128 stands for zero in the data rows.
Here are some rows, each followed by its group. Rows of different groups can look alike.
[135 115 125 120 120 168 127 126 143 161 117 150 117 108 111 123 162 172
 127  94 135 109 125 103 126 163 145  80 132 133 136 112] T
[139  97 100 172 110 126 104 130  71 129 173 112 158 137 129  89 157  97
 118 148 127 114  94 113 163 130 108 131 126  91 134 143] P
[146 140  84 129 138 129 121 133 117 159 151 157 149 131 109 110 177 136
 126  97 100 125 114 120 119 132 122  64 102  89 147 105] A
[130 137 138 107 123 122 146 104 181  87  86 138 113 112 119 158 127 151
 123 129  93 119 142 127  99 154 122 137 123 177 139 129] T
[118 142 129 105 128 115 135 107 169 109 101 145 113 137 117 111 141 156
 119 134 123 143 184 140 106 139 171  97 101 140 129 107] A
[126 108 113 164 110 125 124 115 102 143 158 129 121 142 142  89 134  73
 134 126 138 110  83 134 165 155 100 128 133 131 149 151] W
[110  99 153 147 114 141  99  97 125 143 140 114 108 145 137  96 134 127
 131 125 143 111 117 116 147 186 128 123 149 110 116 155] D
[100 135 139 172 147 140  99 101 132 154 141 115 108 154 123 135 100 117
 131 107 143 115 115 127 145 179 108 127 149 152 111 145] D
[168 111 139 105 109 172 100 134 136 115 130 103 171  75 111 125 168 163
 112 146 146  78 106  92 159 114 133 129 140  94 163 130] R
[ 94 113 132 137 126 115  97 131 115 150 150 133 126 150 133  97 142 130
 135 122 134 118 131 127 152 153 140 102 122  92  97 149] D
[136 159 144  97 126 135 143 121 178  91 101 140 121 110 109 166 129 171
 118 116 117 124 167 130 108 129 138 132 135 169  98 119] T
[173 113 148 101 150 158  98 150 140 149 127 121 148  92 105  92 188 163
  83  99 111 110 134  91 124 116 131  80 129  79 144  99] A
[147 118 152  91 133 158  91 140 124 155 134 117 140 111 155 132 153 141
 131 140 160 119 103 122 138 123 138 146 157  71 139 157] D
[ 92 131 122 133 130 119 125 144 109 175 130 144 108 156 143 132 110 130
 160 104 152 154 156 127 139 128 159 106 131 140 101 140] P
[108 119 129  93 107 121 142 138 106 147 133 143 119 156 153  97 150 103
 138 124 142 157 141 152 137 116 131 112 130 104 122 149] W
[105 104 101 143 140 105 169 148  98 143 128 174 110 145 136 169  95 111
 171  99  97 175  94 134 110 123 103 129  98 138 130 121] W
[151  94 165 113 135 111 104 171 128  91 120  93 137  88 135 134 142 140
 128 162 139 127 128 108 131  88 128 169 137  96 113 164] P
[130 108  94 193 140 132  99 148  74 142 155 126 139 126 117 108 120  63
 111 151 102 109  55  97 143 145  97 118  99 116 180 148] D
[136 118 160 108 133 146 110 126 129 155 124 100 134 120 122 104 143 151
 112 131 154 150 142 132 128 110 136 135 154  90 134 123] P
[167 175 132  90 154 156 138  96 170 121 108 134 143 112 121 170 124 155
  97 104 131 131 140 151 112 118 126 137 153 124 156 101] T
[122 130 149  84  98 150 125 120 171  75 100 114 148  89 110 147 130 178
 127 154 137  97 162 110 112 130 153 138 125 149 130 108] R
[120 109 106 172 120 109 130  95  99 127 163 127 122 151 124 115 123  92
 135 119 110 133  83 139 144 160  90 133 113  96 143 134] P
[143 142 123 132 123 125 122 103 150 114 122 130 123 128 127 105 150 131
 116 148 130 118 154 125 122 149 147 114 110 140 148 132] A
[181 167 127  93 168 151 131 118 169 128 114 146 158  98 107 166 127 147
  90 104 117 118 135 131 122  98 114 125 148 113 157  95] T
[119 107 167 127  97 151 129 121 131 127 120  94  90 131 144  94 144 141
 146 138 160 128 133 122 129 141 133 152 155 151 115 148] W
[ 94 110 152 123 114 127 118 118 130 128 122  90  96 151 142 123 117 128
 137 150 140 138 155 131 123 149 133 151 148 165  95 157] P
[121 116 152 134 126  99 145 129 144  92 103 158 104 118 146 165 115 126
 170 125 129 121 113 139 129 145 129 177 149 154 100 171] P
[ 94 140  96 102 106 142 153  60 148 132 103 156 139 153 107 127 116 139
 123  96 119 151 145 163 119 149 109  92  99 113 163  86] R
[178 132 156 137 133 151 113 180 105 169 141 105 157 106 132  91 150 128
  96 107 158 102 122 111 147  79 129 121 156 100 127 116] O
[181 128 149 154 158 128 121 159 112 128 150 127 154  89 129 139 122 112
 121  95 129  91  72 112 165  94  99 156 170 113 120 146] W
[104 115 159 149 103 146 115 117 135 126 128  84  89 136 135 113 108 130
 140 149 158 129 136 118 127 147 133 152 143 180 112 147] W
[143 109 162 118 119 134 104 131 144 106 127  88 134 103 139 121 143 142
 130 172 174 134 133 124 139 105 146 179 158 122 129 141] P
[121 136 113 110 117 129 127 123 143 117 119 113 117 141 132 142 130 131
 110 143 117 128 169 118 118 143 132 113 124 164 135 143] T
[141  90 160 136 118 134 110 146 126 103 124  61 118 120 123 101 116 122
 119 165 142 144 139 111 126  90 122 167 137 139 125 129] W
[141 121 150 139 121 141 117 154 128 125 136 104 121 109 146 119 119 100
 119 176 140  96  94 124 122 128 129 157 155 169 153 161] W
[128 143  91 150 135  98 142 154  90 122 155 120 136 150 136 149 114  90
 138 145 108 146 118 141 131  95 103 150 121 147 105 141] W
[143 141 100 147 134 102 154 153  89 108 148 141 146 141 141 140 131  94
 116 116 108 142  99 143 146  96 109 156 133 118 108 126] W
[164 103 164 114 129 131 121 170 125  98 141 101 139  85 141 130 148 125
 123 157 132 114  99 112 147  92 120 175 158 106 119 169] W
[124 118 160 125 111 142  79 144 129 134 136 111 142 106 127 104 155 145
 121 161 151  76 125  94 136 147 152 125 141 113 103 155] D
[133 149 172 164 127 152 140 106 141 132 133 118 116 124 134 115  98 131
 121 100 150  99 103 126 133 152 120 144 171 146 122 107] O
[125 115 147 125 130 130 132 105 158  95 112 118  94 126 141 131 134 160
 140 142 135 133 160 117 118 158 150 143 123 136 115 137] A
[120 136  57 107 126 134 152 124 111 130 103 171 162 133 107 164 120 115
 137 117  92 147 131 151 105 115 109  97  82 138 174  95] R
[151 127 108 144 124 167 121 116 140 162 117 164 121 115 127 122 148 142
 139  89 131 100 111 117 132 171 133  83 133 136 173 125] T
[108 108 148 141 105 115 126  99 126 110 135 112 100 151 150 119 119 123
 142 140 148 139 134 143 153 162 127 156 149 130 105 157] P
[116 156 127 102 119 137 135 107 175  95  84 114 143 106 102 167  85 153
 126 154 125 107 172 134  98 123 137 135 117 205 143  89] R
[106 104 100 119 126  86 128 155 107 105 121 153 142 130 127 137 136 131
 164 156 111 139 122 129 110 116 137 127  88 106 116 143] D
[152 132 135  92 121 133 107 139 157  88 111  88 171  98  87 151 117 156
  94 158 116 117 180 111 116  73 137 143 113 150 118 103] R
[105 110 132 142 111 118 101 101 107 128 169 112 127 150 141  86 147 114
 125 139 147 112 125 133 165 162 118 119 123  81 107 145] D
[124 124 107 179 139 120 122 153  80 130 158 132 147 126 107 102 130 110
 117 132 112 133  91 110 148 119 129 130 123 115 115 119] P
[137 111 100 146 120 135 154 133  85 143 148 155 128 140 147 117 138 112
 154 109 142 154  95 148 138 112 113 131 119  95 131 122] W
[104 128 127 148 119 109 127  84 128 124 144 123 113 165 135 109 110 108
 136 133 152 144 147 166 148 141 125 141 135 121  99 130] P
[ 89 133 104 120 120  97 157 142 109 167 136 147 120 166 132 118 123 100
 143 113 119 165 133 153 112 115 128 103 114 137 115 125] W
[118 127 176 114 108 125 142 159 145  96 118 119 119 104 141 122 126 142
 135 145 134 112 130 106 113 127 148 151 150 159  94 134] O
[142 133  88 173 138  99 137 123  83 138 164 152 143 137 131 150 119  91
 144  95 120 120  78 136 164 128  96 134 133  98 116 142] P
[103 133  97  87 114 129 149  98 151 143 112 165 137 138  97 111 150 152
 121 107 109 147 157 153 107 144 143  73  90 113 149  87] T
[112 106 125 110  95 136 123 127 140  95  94 104 128 116 120 155 113 154
 147 160 135 115 162 111 122 136 150 133 120 172 118 141] R
[114 147 110 128 116  79 157 137 118 133 140 133 126 152 130 122 125 108
 146 139 122 154 147 159 121 102 139 134 116 139  92 123] W
[ 89 131 121 171 125 141  89 101 103 174 164 104 117 179 130  85 108 111
 130 134 161 122 151 136 156 160 134 107 124 119 110 133] D
[153 155  80 142 165 121 158 137 119  92 103 170 149 105 110 175  98 116
 124 116  81 132 100 126 111 105 110 138  90 151 163 101] T
[108 116 110 153 106 121 109  86 111 163 159 117 134 162 119  66 155 108
 124 142 163 121 125 136 147 155 127 100 114  78 135 128] D
[150 140 128  97 130 142 113 134 161 102 116  94 143  95 119 162 123 134
  95 168 103 103 123 113 111 119 129 142 126 160 174 145] T
[157 156 166  95 138 140 152 146 134 136 141 116 137 120 149 128 133 137
 109 124 157 131 131 139 137  91 141 161 172 109 100 136] O
[111 114 101 123 109 100 117 107 110 129 145 115 140 158 147 101 149  99
 147 168 145 137 145 151 127 128 127 133 102  95 129 139] D
[ 93 144 104 154 132  73 168 133 118 116 146 144 122 155 129 167  81  78
 148 127  99 156 121 153 121 109 102 150 117 165 101 133] W
[143 139 147  90 130 138 129 131 166  99 103 124 121  92 135 144 157 154
 121 149 116 108 143 107  98 134 144 127 132 150 126 144] A
[ 83 110 129 141 107 107 117 105 108 125 155 100 107 169 138 105 111  92
 124 155 122 142 135 134 145 148 104 136 120 127 115 159] P
[171 111 118 131 146 154 104 154 141 115 105 116 151  87 114 131 133 125
 105 147 124 105 123 102 122 104 116 123 117 143 188 117] T
[160  87 133 133 114 172  88 130 137 106 113  96 163  77  94 103 147 158
 114 142 149  91 132  89 144 122 131 117 112 111 168  95] R
[ 91 122 102 135 120  88 133 104 106 128 142 125 113 170 145 131 108  69
 129 146 118 145 106 149 128 144  85 142 114 124 135 156] P
[143 134 143 126 166 136 115 122 132 139 113 118 139 143 124 147  93 118
 109 107 135 157 134 156 122 102  95 148 150 126 139 114] P
[162 114 162 105 134 135 115 174 121 112 138 102 144  96 151 131 147 132
 132 152 145 124 113 118 142  80 138 170 157 113 113 165] W
[132 128 124 138 143 144 121 137 150 136 107 140 104 108 129 153 129 128
 132 135 117 114 117 108 106 153 133 118 122 179 144 150] A
[119 126  93 116 120 107 105 140  82 164 173 149 154 143 130 104 177 115
 127 106 117 117 106 132 153 129 122  86 115  59 121 145] D
[156 135 145  86 129 181 117 112 168 145 112 113 125  96 108 126 145 192
 114 122 158 130 151 122 106 126 166 110 142 114 156  83] T
[166 127 156 153 140 148 120 169 112 131 136  83 140 121 142 119 120 108
 117 140 157 114 119 116 141  80 121 164 155 139 125 130] O
[152 158 142  84 130 160 113 133 165 140 105 128 128 104 137 111 162 163
 113 146 147 122 169 122  88 125 163 103 135 138 134 116] A
[114 156 124 124 149 143 131 121 155 162 111 139 100 150 113 151 113 156
 118  95 116 139 163 123  97 148 152  93 133 161 106 111] A
[109 121 131 163 115 126 146 107 110 129 137 115 102 167 156  97  98  81
 132 141 139 126 108 143 146 152 103 148 119 146 143 141] O
[173 134 139 102 132 157 102 130 162 126 121 116 136  87 124 103 174 154
  99 167 142 104 136 119 106 119 154 125 135 135 167 124] A
[111 104 118 122 117 100 162 158  97 139 152 152 120 135 133 134 139 140
 172  93 120 163 115 135 130 116 128 118 116  92  99 123] W
[155 128 155 144 130 128 111 147 127 137 153  94 143 108 114 111 129 131
  97 127 133 106 109 116 150  97 128 144 164 129 111 126] W
[112 100 100 156 120 120  98 165  86 129 133 118 140 126 118  98 130  94
 125 177 106 132 105 109 119 122 142 126  81 132 159 132] D
[115 161 132 101 150 114 148 132 157 136 111 152 107 143 129 154 131 162
 127  98 116 153 182 136 111 132 156  95 127 137  88 119] A
[ 99 107 122 128 103 126 125 117 103 184 145 143 126 149 131  76 164 124
 137 104 144 139 123 135 146 152 135  79 121  79 128 123] P
[151 131 140  99 113 164 127 106 155 105 104 112 113 102 139 135 145 166
 133 146 147 109 158 114 129 135 135 138 138 147 122 137] T
[161 108 158 101 135 112  99 174 120 103 127 105 164  94 136 133 149 120
 103 148 133 118 129 119 137  78 127 155 150  98 110 168] P
[142 122  83 165 158 155 133 134 108 169 119 188 129 110  96 116 129 134
 133  88  94 142  77 105  96 148 127  70  78 115 194  76] A
[100 132 126 140 114 102 153 109 130 128 130 159 108 152 134 112 103  98
 144 111 118 147 119 157 131 137 123 137 129 146 133 126] W
[ 97 147 114 118 128 108 136 141  96 166 164 130 122 168 144 125 122  90
 117 107 125 153 131 144 148 107 106 114 139 117  95 147] W
[140 124 157 139 112 150  91 122 122 149 139 115 136 100 128  85 154 138
 123 148 157  96 112 117 142 139 149 132 155 116 138 138] P
Which 4 groups are nearest to each row below, nearest first, going by the distance to the group's nearest row?
[120 136 105 161 121 108  99 119 105 149 163 119 148 154 128  85 147  83
 111 137 144 110 117 141 163 130 124 111 135 118 126 146] ~ W D P O
[160 129 138 138 118 159 107 119 150 132 140 109 120 108 122  93 181 148
 103 142 127  84 135 100 130 155 143 110 140 140 125 142] ~ P D A T
[147 119 166 116 159 117 120 157 133  97 116 116 140 101 132 151 124 147
 132 125 144 132 144 131 140  78 133 170 150 103  90 134] ~ P W O D
[122 117 108 147 128  97 186 140 115 105 124 173 139 132 131 131 122 102
 149 115  88 135  85 144 111 123 114 134 102 123 142 117] ~ W D T P
[127 120 144 140 116 153 141 165 115 162 121 136 110 130 155 121 129 115
 154 117 157 125 114 126 129 129 142 120 150 170 111 155] ~ P W A O
[ 74 115 108 134 131  77 126 145 108 137 137 143 131 155 130 142 118 110
 159 139 127 132 128 126 125 139 125 113  97 113 100 154] ~ D W P T
Which 3 groups are nearest to each row below, nearest first, going by the average distance to the group's rows?
[142 124 104 164 124 138 118  97 119 146 155 120 128 132 120 103 152 116
 119 136 137 111 121 114 129 152 112 109 103 101 137 124] ~ D P A
[133 116 131 111 101 184 111 116 136 155 103 129 136 108 111 117 147 172
 144 106 152  98 138 108 138 153 146  92 134 134 143 102] ~ T A R
[135 131 148 122 114 129 142 141 144 108 105 143 115 109 152 128 120 113
 152 140 144 120 112 141 121 135 131 155 155 175 131 154] ~ O W P
Group O spreads out most along one direction. Which 3 other groups' directions of most spread are closest to that one, closest first?
P R W
Which 3 groups are nearest to each row below, nearest first, going by the distance to the group's nearest row?
[ 99 131 115 136 129  80 144 104 133 117 123 155 126 147 128 130 118  96
 146 126 115 126 107 154 139 142 110 133 117 120 125 142] ~ W P O
[124 112 110 155 110 115 136 151  81 118 165  92 135 154 143 115 124  88
 123 155 109 139 113 125 132 110 106 149 112 129 121 143] ~ W P D
[138 117  99 155 136 111 143 107 104 100 127 151 136 140 143 129 120  89
 145 133 120 154  90 163 126 127  94 162 114 122 165 124] ~ P W O
[114 122 154 128 105 106 164 130 136 110 109 134  97 150 155 111 121 128
 154 128 144 141 141 145 134 138 162 143 141 149 109 135] ~ P W A
[123  96 139 176 103 132 132 110 125 142 134 132 103 132 150  94 117 101
 141 121 144 118  95 119 155 171 127 135 149 156 139 145] ~ W O D
[121 148 163 107 140 129 144 176 136 159 141 125 131 127 132 147 111 137
 114 111 124 135 130 119 115 100 150 128 158 145 102 116] ~ O W A
[151 129 144 161 131 175  98  97 160 140 119 111 111  94 110 104 127 153
 121 148 150  90 112  93 103 172 135 119 130 146 178 104] ~ P A T
[ 90 117  98 101 102 126 139 102 129 104 117 115 135 151 110 139 114 136
 136 148 127 137 160 127 124 127 118 115  95 132 129 120] ~ T R A
[112 122  92 137 143 113 135 140 126 120 125 141 118 132 105 152 124 136
 141 145  88 155 136 111  80 130 130 108  69 146 138 109] ~ D R T
[136 141 115 144 124 136 125  73 153 118 119 123 106 137 136 108 123 115
 112 141 123 126 145 141 122 173 117 127 107 141 171 125] ~ A T O
[124 130 104 126 118 163 116 133 110 162 137 132 139 127 128 145 125 141
 119  86 135 110 141 111 158 143 143  83 138 136 116 127] ~ T P D
Which 3 other groups have their centres nearest to the centre of group D, nearest first?
P W O
Which 4 groups are nearest to each row below, nearest first, going by the average distance to the group's rows?
[150 156 147 111 153 116 117 143 140 128 139 129 147 110 141 155 117 111
 108 137 120 107 107 138 134 109 123 158 172 135 123 156] ~ O W P T
[151 106 144 112 159 124 132 183 111 130 121 139 138 100 146 168 119 107
 130 108 119 136  91 118 129  85 107 153 146 123 134 154] ~ W O P T
[111 160 119 132 166 111 158 106 170 105 111 165 102 147 122 179  86 144
 149  97 102 154 148 145 110 142 121 122 105 143 113 109] ~ T A W R
[142 124 131 162 110 136  99 145 103 157 141 123 123 124 151 111 147 112
 146 129 164  94 114 111 168 134 147 120 173 138  99 162] ~ O D P W
[152 145 154 134 162 138 133 143 128 169 144 140 138 117 124 135 114 124
 100  72 116 120  94 126 142 108 112 128 170 114 120 120] ~ O W P T
[ 89 139 125 129 139 126 151 131 105 150 150 135  98 176 146 150  83 114
 151  93 141 170 134 160 141 118 112 130 139 131  89 134] ~ W P O D
[108 145 101 142 153  96 189 139  96 143 143 155 122 173 147 173  78  85
 156  89 116 167 110 155 128 110  88 143 122 126 105 122] ~ W P O D
Group D spreads out most along one direction. Which 3 other groups' directions of most spread are closest to that one, closest first?
T A W
Which 3 groups are nearest to each row below, nearest first, going by the distance to the centre of the group?
[111 116 127 136 108 117 125 147 101 150 145 115 104 146 157 101 131  98
 129 145 144 127 136 123 151 127 140 126 137 164 115 168] ~ W P D
Which 3 other groups have their centres nearest to the centre of group A, nearest first?
T R P
Which 3 other groups have their centres nearest to the centre of group R, nearest first?
T A P
Which 4 groups are nearest to each row below, nearest first, going by the distance to the centre of the group?
[139 149 133  89 122 159 130 113 169 139  90 153 119 115 113 122 156 178
 123 110 132 123 171 129 104 143 160  88 129 143 142  97] ~ A T R O
[110 143 124 115 132 120 130 114 152 123 135 131 115 142 121 119 140 158
 116 128 114 136 170 132 110 143 142  93 104 127 115 122] ~ A T R P
[161 114 149 114 148 143 134 110 167  80  88 121 138  86 109 165 112 166
 118 116 113 133 135 126 107 119 108 146 111 106 159 101] ~ T R A O
[103 141 150 148 136 123 151 110 145 125 125 112  83 153 139 167  69 119
 142 106 125 151 120 149 126 144 107 177 159 182  92 143] ~ W P O T
[ 88 115 148 124 116 118 111 118 131 128 131  91 107 158 149 128 116 120
 136 151 133 132 149 127 126 151 128 141 141 135  96 162] ~ P W D O
Which 3 other groups have their centres nearest to the centre of group P, nearest first?
W D O
Which 3 other groups have their centres nearest to the centre of group T, nearest first?
A R O
Group A spreads out most along one direction. Which 3 other groups' directions of most spread are closest to that one, closest first?
P D W
Group R spreads out most along one direction. Which 3 other groups' directions of most spread are closest to that one, closest first?
W P O
Group T spreads out most along one direction. Which 3 other groups' directions of most spread are closest to that one, closest first?
D P A
